50 stands for zero in the data rows.
Some points, one per row:
tensor([27, 67, 44, 23, 57, 65, 31, 11,  8, 15, 32, 43, 36, 29, 65, 83])
tensor([99, 38, 70, 84, 30, 39, 50, 92, 66, 56, 84, 47, 73, 91, 60, 47])
tensor([50, 48, 48, 59, 57, 29, 33, 66, 70, 56, 43, 49, 61, 51, 38, 44])
tensor([72, 38, 69, 93, 68, 49, 69, 77, 54, 62, 70, 58, 75, 88, 59, 45])
tensor([52, 36, 58, 86, 58, 38, 64, 67, 44, 45, 61, 61, 69, 70, 52, 44])
tensor([45, 53, 59, 43, 51, 69, 42, 34, 71, 61, 32, 43, 59, 49, 40, 56])
tensor([48, 62, 47, 26, 46, 63, 42, 38, 40, 37, 42, 38, 36, 37, 55, 65])
tensor([48, 58, 39, 35, 46, 61, 49, 44, 40, 43, 55, 48, 32, 38, 66, 64])
tensor([79, 70, 57, 41, 41, 59, 43, 44, 63, 56, 56, 47, 40, 38, 44, 39])
tensor([69, 49, 57, 69, 54, 69, 64, 57, 64, 62, 61, 48, 54, 71, 69, 59])
tensor([58, 37, 59, 76, 42, 28, 71, 70, 21, 39, 77, 60, 51, 65, 63, 39])
tensor([45, 50, 50, 67, 73, 54, 54, 46, 45, 50, 49, 50, 47, 42, 41, 46])
tensor([55, 46, 41, 27, 31, 61, 45, 55, 54, 45, 61, 43, 33, 42, 62, 67])
tensor([45, 60, 46, 33, 54, 54, 40, 51, 67, 53, 35, 42, 50, 42, 51, 62])
tensor([ 8, 22, 27, 41, 60, 44, 69, 68, 63, 69, 49, 56, 47, 37, 28, 46])
tensor([51, 63, 46, 37, 51, 64, 42, 46, 61, 61, 51, 50, 49, 37, 42, 46])
tensor([76, 45, 58, 61, 30, 39, 49, 81, 81, 61, 52, 36, 49, 56, 43, 48])
14 more points follow, each with its number after it:
tensor([48, 61, 41, 35, 50, 55, 44, 51, 61, 48, 41, 46, 43, 39, 59, 61]) 0
tensor([37, 61, 39, 27, 40, 31, 31, 50, 67, 54, 38, 54, 46, 26, 23, 27]) 1
tensor([63, 55, 55, 51, 31, 25, 43, 51, 44, 37, 41, 37, 34, 59, 68, 47]) 2
tensor([45, 62, 38, 29, 46, 53, 61, 38, 49, 54, 51, 65, 28, 27, 50, 28]) 3
tensor([59, 55, 55, 39, 43, 65, 36, 44, 72, 53, 40, 36, 50, 42, 30, 58]) 4
tensor([78, 65, 55, 40, 26, 41, 38, 40, 62, 41, 37, 42, 44, 43, 42, 43]) 5
tensor([53, 41, 46, 56, 40, 40, 61, 57, 38, 45, 55, 40, 23, 47, 65, 51]) 6
tensor([38, 52, 52, 39, 46, 51, 35, 25, 49, 43, 38, 61, 60, 44, 37, 37]) 7
tensor([76, 39, 66, 73, 39, 54, 73, 63, 38, 44, 85, 55, 55, 72, 61, 42]) 8
tensor([37, 52, 38, 43, 67, 51, 55, 53, 56, 57, 42, 54, 47, 35, 40, 45]) 9
tensor([ 7, 48, 33, 37, 79, 63, 51, 30, 30, 42, 33, 55, 64, 30, 29, 62]) 10
tensor([46, 44, 41, 57, 44, 42, 65, 59, 51, 47, 51, 44, 27, 43, 61, 45]) 11
tensor([48, 60, 47, 41, 50, 48, 20, 35, 56, 44, 30, 36, 65, 46, 32, 62]) 12
tensor([24, 70, 54, 27, 67, 83, 39, 19, 57, 55, 26, 58, 60, 34, 35, 53]) 13
Which two of these numbered points are nearest to each point below, looking only along the 3 directions in which the first points spread most? Their numbers follow each, nearest first.
tensor([58, 61, 61, 51, 45, 58, 57, 50, 52, 48, 52, 54, 52, 55, 60, 57]) > 2 6
tensor([25, 40, 33, 32, 59, 63, 60, 45, 25, 45, 57, 53, 40, 43, 59, 67]) > 7 3
tensor([19, 43, 31, 44, 69, 61, 77, 41, 40, 55, 49, 63, 37, 38, 58, 46]) > 10 9
tensor([49, 30, 30, 43, 35, 42, 68, 46, 11, 35, 76, 55, 18, 45, 82, 58]) > 6 2
tensor([83, 52, 70, 85, 56, 41, 44, 74, 65, 61, 69, 59, 87, 95, 68, 52]) > 8 2
tensor([59, 49, 48, 43, 35, 16, 31, 32,  7, 27, 38, 31, 37, 45, 33, 35]) > 6 7
tensor([56, 82, 66, 36, 50, 52, 12, 30, 57, 50, 36, 46, 66, 46, 45, 58]) > 5 0
tensor([68, 29, 65, 95, 61, 58, 80, 73, 53, 72, 82, 69, 84, 90, 54, 45]) > 8 11
